Each named move below is a turn or a mirror, shown by a few rows before and after it. Which moves, in which order, take the first row of each later pair to the second? The first pair is answered.
rulez (before |-> after):
[ 12  10  -9 -13   5   3  13   3   3  -2   3 -13  -3 -27  10  -2  17   9
  -1  -1   1   0  -5  21   2  10   2 -18   1   2   9  14 -11  -8  -4  -5
   3  14 -10  -1  -9] |-> [  1  -1   3  -3   7  -7  10  11 -18  15  13 -13   8 -25   4  -7  -2  -7
  -3   0   1  -5   5  19  -3  15  -3 -22   9 -10  -4   4  -8   7  -3  -8
  -5   2  -7  -4  -8]
[ 13 -14   8   1   8   0  -8 -12 -18   5   0  -7  -8 -16  -2 -16  -1  -7
   1   3   8  -9  -2 -12   2 -12   1   4   7  11 -19  -6   8  -4   7   5
   5 -16   0 -13 -17] |-> [ 17  -9   4  -4   8   4  -6 -16  -6  -3  -3  -6 -13 -16  -1 -14   8   2
   1   3   8  -9  -9 -12   4 -15   3   7   5  17 -10  -2   8 -11   6   8
   9 -12   0 -13 -17]
[-35   7  -5  -1  14  -7   4   8 -22  -1  22  -8   3  -1  -1 -17 -18  -8
  -6  16   3  -6  18   4 -13   3 -19  -1   1 -16  -1 -10  -7   9  13 -15
  -7 -16   7 -10  20] |-> [-16  27 -25 -16  11   6   9  -7  14 -28   4  -5 -13  -5   9  -8  13  17
  -1  14   7  -1  -3   8  -1  -5 -13   8 -11   4  24   5 -13 -16   9  -7
   7   3   3  -5  17]
[  3  10  -3 -12  -5   4   8  20  25 -12  -2   0   7   9  -2   5   5   1
  12   6   5  -9 -16   7   0   0  12   8   3  -8  15   2   0  -6  -5  14
   9   7   5  11  12] |-> [ -9   0  10  -3  -4  -4   5  28   5   3   8  -3  16  11  -8   1 -14 -14
   9   6   3 -14  -4   7  -6   4   9   2  10 -19   0  -7   3   9  -3   8
   2  -5   7   9  15]
vizaz (before |-> after):
[  4  -7  -7 -16   5   7  -7   3   4 -10   1   3 -15   8   5  -3   0  11
 -12   7  -4  -8   5  -3 -14   0  11  -3  -5  -4   5 -13   9   9  -5  17
 -24   7  -3   8  -4] |-> [ -1 -12  -3 -10   8   3  -9  -9  -5  -7   3  -3 -22   4   5  -3  -7  16
  -9   3   0  -7   6  -9 -10  -1   4  -7  -7   4   6 -17   3  12   2   9
 -23   0  -5   2  -4]
[  0  -8  11   5   4   2 -12   6 -18  15   7   0   3  -4  -5 -16 -13  -9
 -10   0   7  -3  11  -7   1  -3  -2  -2  -5   3 -12  -9  -6  -1   5  -4
   0   6  -4  -4  -3] |-> [ -2   0   6  -1   2   2  -8  20  -8  12   7  -2  10   2  -4 -14 -10 -15
  -8   2   2  -7  11  -1  -3  -1   2  -1  -2  -8 -15  -4  -2   0  -4   4
   0  11   3   3   0]
[  6   5   1  -1   1   1  -3   8   4 -11   0   0   5  -3  -8  -6   3   1
  -3   4   6  -5   4  -3  -8  -5  -4  10  -7  -1  -3   0  -3  -5   0   5
   3   4   1   9   0] |-> [ 6  0  2  3  3 -1 -6 -3 -3 -7  0 -1  1 -6 -8 -5  2  5 -1  3  8 -5  4 -9
 -4 -6 -8  8 -8  4 -1 -3 -5 -3  4 -1  4  1 -3  5 -3]
rodin (before |-> after):
[-21  -9 -19   5 -12   4 -22  15 -13  16   4  -8   9   8 -22 -18 -12   9
  12  14   3  -5   4  -7 -15   1  -1  12   4 -24 -10  -1   0  17   4  10
  -4   2   9  14  20] |-> [-15 -23 -14  11  -8   7 -24 -23 -20  24   0   0 -16  -1 -17 -10  -7  22
   9   4   4  11  -4 -17   2  -1  -2   0 -13   1   3  -2 -12   1  14  -5
  -5 -13  -7  -9   7]
[ -2  10  -8  10  -3   7  -1 -15  11 -13  -1 -14  -5  -6   0  -3   2  14
   4 -10  11  -7 -13  -3   9   4  -4   6  -5  26  14   1  -3   2  -4  -3
  17  -2   1   2   3] |-> [  8   8  -7   1  -8  14  -3  -9  24 -12  -6   4   1  -5  -3  -2  11   4
  -4  -6   2   0 -10   6  12   3  15   7  -5  17  11  11   9 -12 -12  13
   5   3  -3   2 -10]
[ -8  -9   7   8  -8 -14   1  -6  -5  -1   3   9  -7   0   6   4  -6   0
  -7  -6  -2   8   4 -12   5  -1   0  -1  -5   7  -6  -1   2   6   6 -10
 -10 -18  -2  -8  -9] |-> [ -5  -5   7   3 -11 -14   2  12   2  -3   2  12   5   4   1   2  -3  -8
  -9  -2  -6   7   8  -2   0   0   6   4   0  -6 -12   4  13   5  -2   2
 -14  -9   3   1 -11]
[  2  -5  11  -1  11   7   0  -1 -13  13   9   3  17  -6 -11  -7 -16  -4
  11  -2   1  -9  -8  -8   0  -1  -3  -5   0  -6 -15 -13  -6  -5  -5  -5
   0 -13   2 -16 -20] |-> [  3  -3  14  -5  10   7   0   1 -13  11   7   6  19  -4 -11  -8 -15  -5
   9   0   0  -8  -6  -7  -1  -3   2  -3   0  -8 -17  -9  -3  -5  -7  -1
   0 -11   2 -17 -21]
fened (before |-> after):
[-13  -1  -7   8   2  -5  -4  11 -13   1  11 -11  13   8   6  -2 -10 -11
  -2   7  -1  -4   9 -10  -3   8  -3  -4   7  -3  -5 -12  -1  17  -1  -6
   1  -7  12   6  21] |-> [-14  -6  -7   8   3  -1  -1 -10 -12   9   8  -1  -1   8  16  11  -5  -8
  -5   0  -5   8   1 -12   7  10   0 -16  -3   9   6  -9  -8   6   0 -11
  -3 -16   1  -9  13]
[-11  20 -25 -16   6   5  -6   5   3 -14  12  -8  18  15  -7   7  15   4
  12   1   6 -15   0   6  -1  -2 -27  17  -1  -1  22 -11 -20  10   8  -6
  20  14   7   9  31] |-> [-26  15 -23 -16   5   1   1   9   1   0  18  -2  18  26   1  19   9 -15
  11  -2  -6  -7   0  15  -2   9 -22   4  -3 -13  19 -11 -21  14   1  -7
  12   2   5   0  30]
[  3  11  -6 -12   1   4  -2 -12  11 -10 -10   0  -4   6  12   5  18  11
  -3  -5   6   9 -17   3   7  10   7 -12  -5  12  17  18  -2  -5   6  -4
   9  11  -1  -2   2] |-> [  6  16  -6 -10   1   2  -5   6   9 -18 -11  -9  10   4   0  -7  14  12
  -1   2  11  -5 -13   5   0   5   4   0   4   4   8  13   5   3   6   4
  12  20   7  14   7]
dudaz (before |-> after):
[-11  18  -1 -13  11   9   6  -4  13  -6  -6 -13   6   4  21   6  21  -8
  -6   2 -10  -4  -2  18  -5  -2  -6  -1 -11  -8  22  14  -7 -24   6   2
  21  -1  -9   0   0] |-> [-14  18   1 -13  10   8   7   8  11  -5  -4 -13  14   8  20   4  16 -17
  -7   4 -13  -5   4  20 -11  -1  -2  -2  -7 -17  15  14  -3 -21   3   8
  17   1  -5   7   1]
[ 12  11  -2  10  11  17   6 -21  22 -12  -6 -10  -6  11  10   6  11  18
  11  -6  11  -6   9  11 -19  -7  -9  33  -7  16  14  -2  -4 -10  19  -3
   4   0  -1  18  -9] |-> [ 13  15  -2   7  11  16   6  -1  26 -13  -3  -9   9  18   4   4  12   6
   9  -1   7 -11  17  18 -25  -5  -3  36   1  -3   4   3   8  -6  12   8
   1   7   5  28  -9]
[ 13  -9   6  12  -1 -10   1 -20   1   6  -9 -16 -12  11  -5   8   5  -5
   9 -25  -6  -1  -9  -1  -4   5  -4  -7   7  -1  20   4 -23  -8   3 -14
  -5 -17  -9 -28  -1] |-> [ 23  -1  -1   2  -3  -4   1 -18  17 -10 -17 -14 -12   7  -7   6  19   4
   7 -20  -3  -4 -12   1  -4   0   1   5   6   3  24  13 -18 -19  -3  -3
   1  -3  -9 -18  -5]
[  1 -11  -1   3  10  -4  -6 -19  -7   8  -3   8  -7   2   2   5   5   4
  -9  -2   0   9  -3 -13   6   0  -1  -6  -4  14   9   5  -8  -9   9 -12
  -5  -8 -12 -11  -9] |-> [ 11  -2  -7  -3   7   1  -8 -12   6  -3 -10  12  -5   0   0   3  16   9
  -9   2  -1   5  -5  -9   7  -4   5   3  -3  15   9  12  -2 -18   5   2
  -3   7 -11  -2 -13]
Now pairs of rows:
Between the rows of a pair lie 2 to 3 moves.
[  7   6   8  -9  -7   5   7 -31   9  -5 -13   2 -17  -9  18   3   8   3
 -14   7  -5  24  -4  -4   9 -15  16 -15  12   8  15   8  -1   6   6  15
  -3 -14 -15 -11  -2] |-> [-10  10  10  -6  -6  -5  11   5   0   3  -1 -11   7   3  15  -2 -11 -19
  -9  11  -9  11  10   5  -6  -9  13 -14  29 -21  -6   0   5  30  -1  16
  -5 -14   1   3  14]  rodin then dudaz
[ -3 -22  -5  18 -14  -5  -3  21 -10   6  28   0  15  22  -1 -19 -10 -10
  -5  -4 -13  -6  29   9  -2   3   1   4  14  -3 -15  -7  17 -10   4  10
 -19  -1   3  -1 -20] |-> [  7  -5 -26  10 -13   4   2 -10  11 -19  14 -10 -14  14  12  -9  15  27
   5  -9   2  -2   3   4  11  -5 -11  10   1  31  18  -2  -3 -29  14   2
   4   8   0  -2 -13]  rodin then rulez
[ 13  -2   0 -10  -4   7   3  22  24   1  -5  33  14  11   9  12  11 -20
  -7  13 -20   3   0  21   0 -10  27  -3   4 -20 -13  27   9 -20 -18  21
   1  -1   4  10 -14] |-> [ 32   4  -3  -7  -2  13  -4   4  28 -17 -15  28   6  -4   0   3  22   9
  -5  15  -6  -1  -5   7   5 -24  20   9   2   4  -5  26   6 -29  -8  22
   9   9  -1  12 -20]  fened then fened
[ -1 -15  18   5   2   4  -8 -24  -1  12   5  19 -11  -3   1   8  -4  -1
  -4  -3  -1  18  -1  -1  -2   4   3  -7  -9  15  -7  13   1   6  -2  -6
  -2 -11  -7 -13 -22] |-> [ 12  -9  17   9   2   5 -17 -12  -3  -6   4  10  -1 -15 -14 -13  -2  14
  -2   6  14   2   5  -8  -9  -9  -4  14   1  17 -17   8   8   8   3   1
   6   3   4   6 -19]  fened then rulez then dudaz
[ 18  -2  11 -10   1  -3 -10  18  -6  -2  13 -21   2  -1 -13 -15   2   5
   5   7   5  -9   1  11 -15 -18 -15  10  10  -3 -12 -20   2  -1   3  11
   9  27   2  12   8] |-> [  4   3   3 -21  -2   1   7  20  13   7  13  -7  -3  18   7  10  13 -16
   5   0 -16   6  -8  28 -11  -3   1  -6   2 -17  -2  -6  -1 -11 -13  15
   1  22  -3   1   4]  fened then rulez then dudaz
[ 10 -14 -10   3  -2   8   1  10 -12 -10  -9 -10  14  -9 -12 -13 -16  -5
  10   3   6 -12   5 -11  -9 -10  -2  15   2 -17 -19  -8  18  -4   3  15
  -8   3   9   3   7] |-> [ 15  -1 -26  -9  -6  16  10   0  14 -20 -18  -2   2  -3   3   2   6   3
  12   2  -2  -2 -10  -5   0  -8   6  12  -9  -9   1   5  16 -24  -2  20
  -3   9   4  -1   5]  fened then rulez then fened
[ 10 -14   8  12   3   0  -9 -27 -14   0   1   6 -14 -15  -6  -5  -6  22
  -2   2  13  -3  -5 -16   8  -9 -10   2  -4  25   2  -5  -8  -4  13 -13
   3 -10 -11 -10  -7] |-> [-12 -17   8  15   4  -5  -1 -19 -24  16  11   0 -11  -3   2   6 -20   3
   1  -1   3   0  -3  -9   5   4 -11 -11  -2   9   0  -9 -13  11   9 -19
  -2 -22  -7 -15   5]  fened then fened then dudaz
[  8   2  -6   2   1  15  -2 -21   4 -16  -1   0  -5 -10   2  -1  17  14
  -3   8   9  -4  -4 -13   9  -3  -9  14   5  15  -2  -2  -6  -6  -4  -2
  13   6   0  -3  -5] |-> [  3 -17  11  11   0   7  -6 -17 -14   5   6  14   4  -9  -5  -4   1  -7
 -14  11   3   0  10 -12   6   0  -1   4   7   3 -18  -7   3  -2  -5  -2
  -4  -6  -5 -13 -14]  rulez then rodin
[  4  -5  22   1  -4   1  11  17  -7   9   0  -8  11  17  -5 -14  11 -17
   9  14  -6 -17  17  18 -11  -5  15   2   7 -24  -6   3   7  -5  -3   9
 -16   8  -2   2   5] |-> [ 16   1  12  -4  -6  12  13 -10   9  -5 -13  -5  -9   9   2  -5  32   7
  10  10  -1  -7   1  15   3  -9  18   2  -6   1  15  12  -2 -28   2   7
 -10  12 -11  -6  -3]  rodin then rulez then rodin
[  3   1  -3  -7  -4   7   1  -6  14  -3  -6   7  -4  -3   6   9  14   5
   0   2  -3   7  -6   3   8   0  11  -2  -7   3   2   6   1 -16  -6   7
  -5   5  -4  -5  -9] |-> [-10 -12   9   5   0  -3  -2  -3 -13  13   4   1   1  -2   1   3 -10  -7
   1  -1  -1   4   5  -5   2   5   0 -10  -1  -2  -9  -7  -2   2  -1  -7
 -11 -12  -3 -12  -6]  rulez then rodin then rodin
[ -4   5  13  -2  -2   8   0 -17  17  -5 -11  16 -22  10   3  23  10  -8
  23   7  -8  10 -16  26  18   8   1 -49 -33   5  22  12  -8 -18 -15  -6
  -5  -1 -23   1  -8] |-> [ 14  22   8   0   0   8 -13  -2  19 -38 -15 -12 -10  -7 -19  -6  12  23
  30  19  19 -21 -12  13   8 -12 -17 -16 -19  14  15   4  -5  -9  -1  -3
  16  23  -6  30   5]  fened then rodin then rodin
[ -6   0   7   3   3  -2 -11  14   2  17   5  -2  17  27  -6  24   8   6
  -1   1 -10  20   3  16   2  19   9 -13 -13  -1   6  -5  10  13 -18  -1
   4  -9  11   1  -8] |-> [  9   5   3   3   6   5 -16  -3   9  -1  -6 -10   5  13 -11  17  19  33
   3   2   6  16  -5   3   9   7  -1   0 -16  21  19  -7   5   5  -7  -3
  16   1   8   5  -6]  dudaz then rulez then fened
[-25 -23  15  22   1 -17  -8 -20 -37  32  12  -7 -14   1   3   1 -29 -15
   1  -6   3  -2   0 -15   4   5 -20 -24  -1  -1  -7 -22 -11  22  17 -26
  -4 -29   0 -19   1] |-> [  6  -6   1  14   1  -2 -11 -44 -10  -4  -7  -9 -32 -17   1  -3   4  29
   4  -5  22  -1 -17 -24  18 -13 -25  -2 -11  35  17 -13 -17  -6  25 -20
  15  -7  -3 -15  -5]  fened then rulez
[  7   5  -2   9  11   5   3 -39  -6  11  -1  -6 -27 -14  -6   8  14  21
  18 -23  13 -11 -10 -11  28 -15  -6  -8  -9  35  21   7  -9 -13  17 -21
 -17  -3 -16 -15  -7] |-> [  9  12   6   0   3   2   0  32   1  10   6   3  25  -2 -28 -12   3 -22
   8  -3  -1 -29  17  10  -1 -11  15   9  20 -22 -19  11  30   1  -7  17
 -32  18   6  19  -5]  dudaz then dudaz then rulez
[-22   4   4  -3   3  -4   9  20  -3   8  10  -3   2  18  16  14 -11 -25
   8  -5  -8   4   5   6  -5  21   6 -10  -1 -18  -6   0  -3  17 -14  -1
   2  -9   6  -5  11] |-> [  1  17 -11 -13   1   9   9   1  24 -19  -7  -3 -15   8  18  15  19   6
  10  -6   0   7 -11   2   6  10   5   4 -11   7  17  12  -7  -9 -11   6
  16   8   2   0   6]  rulez then fened
[ -4   5  14  -6  -5  -4   1  27  -2   4   4   6  21  -8 -22  -7 -18  -5
  -8   7 -11 -12  20   7  -5  -3   1   6  13 -19  -4   3  16  14 -10  11
 -18  10   6   0  -9] |-> [ -7  -6  14   5   2  -6  -1 -15 -21  13   4   0 -10 -17 -10   1 -23  17
  -3  -8   1   0   8 -10  10  -4 -15  -9  -2  13  17  -8  -9  13   9 -18
 -13  -8  -7 -24  -8]  dudaz then dudaz
[ 11 -15  16   4  -4   1 -13 -12  -2  11  -5  10  -4 -15 -17  -7   3   7
  -9  -3   5   4   9  -8   3  -5   7   5  -5   5  -9   1   4 -10   5   6
  -5  -1 -10  -4  -9] |-> [  8  -3   3   3  -2   0 -10 -14   0  -4  -6  -9  -8 -15  -9 -11   7  24
   0  -7  14  -6   2 -11   2  -7  -8  13  -4  14  -1  -1  -6  -2  11  -2
  10   6  -1   4   5]  rodin then rodin then rulez
[ -5  -6  10   2   2 -10  -1   8 -11   7   4   4  11 -10  -7 -14  -5  -3
   0   2   0 -12   8   2   0  -6  -8  -4   5  -3 -12  -2   1   8   4   1
 -13  -8   0 -15  -9] |-> [ -5  10  -5  -3   3  -8   6   7  -2  -8   0 -10   4 -10  -1 -12   4  13
   9   0   7 -19  -2   2   1  -8 -18   2   5   5   1  -1 -10  10   6  -2
   3   0   5  -6   4]  rulez then dudaz then rodin
[  8  14  -6  -8  -5   7  -1  19  19 -14  -2  -9  10   5   1   0  10   3
  -3  10   5  -5  -3   7   3  -5   6   8   1  -4  -5   7   5  -1 -13  15
   6  18   8  21  13] |-> [ -3  -1   6  11   1  -3  -7  -2 -16   2   7 -23   2  -3  -2  -5 -14  11
  -1   2  16  -7   2 -11   6  -6 -15  -2   0  12  -7 -13  -9  16   9 -12
   7  -5   5   8  20]  rulez then rodin then fened
[ 19  13   4 -10 -10 -32  12   0  34 -15  -5  12 -12 -10  -2  15  10   5
  20  21   0  -8 -13   4   3   1  -3  12 -30  12   2  22 -20  -7  14  20
  -2  26  12 -18 -12] |-> [ -8   0  16   9  -3 -48  14  -1  -2  10  14  -2  -9  -5  -1  14 -24  -8
  24  12   2 -10  -6  -4  -3  11 -18  -6 -25   6  -7   2 -31  22  23  -4
  -7   3  13 -28   1]  dudaz then dudaz then rodin
[ -1 -11  15   9  14   6  -2 -12 -16  14   0  17   0   5 -14   5  -5  -3
  -7   8  -1   7   5  -8   5  10   3 -15   2  -2 -13  10  -6   5   1 -10
 -16  -6  -5 -12 -21] |-> [  9   7  -3   1  14  13   5 -21   6  -5  -9  11 -11   4  -3  12  15  18
   1   5   5   8 -11  -6   9   7   2  -7  -3  13   7  15 -14  -6   0 -10
   1   7  -7  -7 -16]  rodin then dudaz then rulez
[ 12   1 -14 -14   0  -1  -5  11  22  11   1   5  16   0   1  -6   6 -19
  -2  15 -11  10   7  12 -13   5   9  10   7 -15   5  19  19  -1 -13  10
 -15  22  15   9  -5] |-> [  5 -10  -8 -10   1  -4   0  -8  14  27   5  14   2   2  10   4   2 -24
  -4   8 -19  24   3  11  -3  11  11  -8  -3  -8  13  20  10  -4 -12  -1
 -23   6   3  -9 -11]  rulez then fened then dudaz
[-13 -14   2   0   2   5   3  -8  -3  11   1   8 -14  11   7  20  -4 -22
 -11 -11  -4  11   3  -2  22  -2  -1  -6 -14  11   4  -3   4  -7  -4 -12
 -17  -1 -18 -16 -15] |-> [-26  -1  -5   2   5  -2   6   5 -11   1   9 -21  -7  13   9  13 -14 -13
   3 -12   5  -6   1  -4  10  -1 -21   2  -5   7   3 -15  -7  15   3 -22
   1   4  -3  -1   9]  rulez then rodin then rodin
[ 20   1   5  -2  -8   6  -5 -13   4  -9  -6  13  -5 -12  -4   0  14  24
 -13  -1  -2  -1   3  -1   4 -13  -2  13  -2  14   4   4   2 -17   8  12
   1  17  -4  10 -14] |-> [ 12  -2  12   1  -8   0  -6  12  -2   2   1  15  16  -4 -10  -7   0   1
 -16   4  -9  -8  17   4  -8  -8   3  12  10  -9 -15   3  13  -2   1  18
  -7  17   4  20 -12]  dudaz then rulez
[  5  12  -8  -7  -4  -1   2   9  14 -16  -3  -4   4   0  -2  -7   7   6
   2   9   5   0  -6   3   1  -6   3  11   3  -1  -4   5   4  -6  -2  11
   3  16   7   7   3] |-> [ -8   7  -5  -7  -7  -1   9  10  12   1   2   5   4  11   8   6   2 -12
   0   3  -9   9  -7  10   1   4   9  -5  -1 -11  -3   8   0  -3  -7   6
  -6   2   4  -3   4]  dudaz then rulez then fened
[ -3 -16 -11  24  39  20 -13 -15 -24   4   1 -12 -26 -12  -1 -18 -11  20
 -38  -6  25  -6  22 -23   0   5 -14  -5 -20  18   9 -11   2   1  12 -17
  25 -18  17 -18   3] |-> [  6  -9  -5  17  33  20 -20  25 -15  -3   0  -6   4  -8 -18 -33 -11   1
 -44   9  18 -19  38 -11 -16   2   0  10  -4 -12 -16  -4  27   7  -2   8
  17   1  29   7   1]  dudaz then dudaz then rulez
[-14  28 -17   3  -7   3  18   5  15 -10  -2 -12   0  16  29  24   6   4
  11  -6  -5   7 -14  10   0  10  -4 -10  -2 -10  22   9 -14  -1  -6  -6
  15   4  -5  -7  20] |-> [  3  32 -14   1 -11   5   9  26  22 -23  -8 -10  18   8  11   7  12   6
   5   8  -1  -5  -3  12  -7  -1   3  11   9 -18   7  12   4  -5  -8  13
  13  21   0   9  15]  rodin then fened then dudaz
